In the rows, 128 means zero.
Named turns come first, each shown by rows before and after it. Which turns, in which order, take the first row of each pair that follows to the second? Write the first one first, as in the answered first pair.
turn P:
[101  90 152 146 129 143 127 123 129 117 146  99 141 117 122 172 157 100
 111 137] |-> [ 97  95 164 150 121 132 132 132 137 129 155  94 139 114 125 162 158 111
 106 137]
[ 85 169 136 120 119 133 117 147 125 145 169 139 119 103 157  68 115 159
 102 135] |-> [114 157  69 120 117 134 162 148 129 136 156 112 155 112 162 109  89 133
 158 119]
[157 181 109 125 155 149 129  86 124 103  92 207 150 128 175 137 100 148
 165  91] |-> [139 191 167 131 139 133 106  98 135 133 113 214 120 125 185  91 120 172
 118 101]
turn L:
[117 162 139 129 129 149 109 139 134 134 124 136 124 122 149 106 151 121
 141 127] |-> [109 148 136 118 107 136 146 131 144 126 143 130 136 141 149 146 151 125
 141 141]
[141 160 143 131 145 135 128 121 126 142 103 175 101 131 146  84 124 141
 141 101] |-> [132 168 109 115 106 135 163 155 157 117 132 134 139 142 128 109 139 137
 182 125]
[123 136 124 129 152 134  87 139 101 152  86 139 116 105 114  97 125 128
 127 124] |-> [112 125  95 115 103 118 148 155 134 128 126 104 155 134 105 155 137 123
 155 148]
turn R:
[142 107 117 148 167 152  86 122  94 110 104 130  99  88  95 122 125 113
 111 120] |-> [138 119 119 144 165 154  83 136 102 112 105 125  96  85  96 105 129 118
 114 120]
[133 100 117 178 145  80 101 130 144 145 117  54 147  83  99 142  96  94
  92 131] |-> [145 138  75 133 164 137 103 135 136  79 104 104 181  94  84 178 120  77
 154 139]
[150 110 112 122 138 125 156 100 110 147 107 144 116 142 160 125  94 142
 144 103] |-> [148 148 114 104 131 144 138 133 123 128 104 153 118 135 149  91 120 147
 169 109]
Then:
(two turns a pair)
[120  90 167 142 111 103 156 129 150 163 130 126 105 139 145 101 104 117
 127 144] |-> [121 139 162 121 109 135 144 159 160 138 127 141 113 136 137  78 136 123
 166 154] => R then R
[118 138 160 102 136 139 135  93 130 111 127 229 113 151 157 154 133 136
 106 124] |-> [115 189 140 100 100 144 108 178 172 110 139 151 125 125 137  77 174 138
 147 136] => R then L
[132 144 135 121 116 135 137 125 133 141 123 153 124 133 159 108 125 152
 137 114] |-> [135 142 132 117 131 151 125 114 124 126 118 171 128 134 151 122 124 143
 141 115] => P then P
[127 118 143 121 186 173  55 132  94  94 116 162 119 118  87 165 158 112
 100 146] |-> [112 115 156 138 120 122  71 184 140 138 159  67 117 111  84 120 170 131
  81 164] => L then R
[132 140 150 162 184 150 117 131 109 159  83 145 114 137 112 108 100 142
 142  79] |-> [139 126 136 155 181 144 145 121 109 154  84 147 131 151 117 135  91 139
 157  76] => P then R
[129 112  99 130 129 120 158  97 117 153 111 123 151 126 141 135  88 118
 125  93] |-> [115 167 122 100 140 164 111 130 123 123 110 165 143 112 120  91 136 124
 142 108] => R then P
[135 127 119 142 167 136 124 101 106 135 115 131 129 131 143 149  85 130
 129  88] |-> [126 150 137 124 170 158 108 109 106 112 118 162 125 133 142 142 112 135
 132  97] => P then R
[120 164 174 110 107 134 120 178 166 118 157 138 121 133 135  89 165 142
 122 147] |-> [134  75 141 140 126  99 172  99 128 137 147 120 132 146 144 183  95 115
  89 124] => R then P
[173 186 141 128 146 127 156 153 156 192 118  98 139 117 127  44 117 141
 149  82] |-> [184 146  97 145 173 128 167 113 123 188  99  85 156 120 114 103  83 109
 150  65] => R then L
[134  93 151 163 126  88 129 109 120 179 129  89  99 120 135 107  80 144
  92 103] |-> [130  85 138 159 169 122  99  83  86 143 108 133 102 117 113 146  81 122
  97 101] => P then P
[111  91 105 140 122 118 143 115 114  96 122  93 136 126 110 183 117  89
 124 142] |-> [104  96 132 152  98  92 127 140 135 131 135  57 115 112 115 130 125 105
  96 145] => R then R
[111 135 154 122 148 130  92 156  88 155 116 160 126 100 124 113  80 141
 133 130] |-> [102 112 159 115 128 111 133 139  99 150 138 170 137 123 133 162  76 146
 120 143] => L then L
[120 150 149 126 117 111 131 129 139 136 128 164 119 133 148  91 135 142
 122 133] |-> [126 150 132 113 130 130 141 123 134 114 121 182 130 137 140 116 135 133
 137 135] => R then R
[127 136 153 121 139 164 113 124  98  94  90 176 130 124 130 125 141 127
 132 129] |-> [122 141 163 124  81 126 151 157 141 125 121 135 135 133 146  96 146 153
 131 137] => P then L
[122 165 104 113 108 155 134 162 125 138 122 140 137 150 115 103 135 137
 149 122] |-> [124 162 126 121 126 150 118 137 107 149 110 166 119 148 125  98 126 141
 125 114] => L then L
[134  90 123 138 151 125 139  86 106 122 125 142 124 142 125 183 104 111
 110 118] |-> [144 131 115 149 159 143  81 140 114 138 101  97 111 100 108  99 118 112
 135 111] => L then R
[138 147 113 118 140 147 142 132 128 106 118 132 149 140 129 125 125 121
 163 123] |-> [126 126 139 138 114 107 154 132 140 144 138 107 136 142 141 115 118 138
 123 124] => R then L
[112 131 137 135 141  84 132 143 146 140 113 100 103 109 139  81 138 119
 120 123] |-> [107 117 148 136 143  76 146 125 138 145 122 114  98 120 149 104 131 124
 102 123] => L then L
[102 200 150  96 128 149 123 150 134 112 108 196 104 128 138  90 156 184
 148 138] |-> [117 127 130 147 100  69 196 117 137 181 120 118 111 143 167 124  88 180
 114 108] => P then R
[148 102 134 148 139 118 139 111 114 157 120  91 123 132 163 149 117 123
 129 133] |-> [152 114 130 149 163 144 102 120 102 148 105  96 119 115 145 133 123 114
 136 132] => L then P
[119 116 135 162 145 126  91 111 101 144 117 124 100 112 139 125 111 128
  91  89] |-> [108  94 128 150 115 106 141 103 115 134 145 120 126 139 139 180 115 131
  90 106] => L then L
[152 134 110 123 139 137 155 106 117 113 123 153 146 145 127 169 108 122
 161 125] |-> [143 108 136 154 124  96 156 101 123 162 136 120 127 141 137 146  93 133
 114 122] => R then R
[151 151 141 125 132 125 114 151 134 155 142 100 131 107 116  80 152 123
 129 142] |-> [154 107 128 118 133 112 171  93 122 150 148 132 146 140 131 159 119 116
 119 139] => P then L
[ 91 129 144 121 116 147 101 155 143 112 153 123 145 105 109 139 166 117
 133 138] |-> [ 94 131 158 128 137 150  82 144 131 121 143 140 125  94 119 123 159 119
 119 130] => L then L
[109 119 138 114 127 103 153 125 109 110 136 141 126 133 140 140 118 151
 104 153] |-> [113 132 113 110 118 110 149 154 124 102 139 109 140 128 128 126 130 145
 128 159] => L then L
[135 107 132 142 127  92  78 137 125 176 123  89 132 108  84  77 114 155
  81 142] |-> [164 116  52 118 136 120 117 137 125 128 102  94 176 122  79 130 103 127
 165 132] => P then R
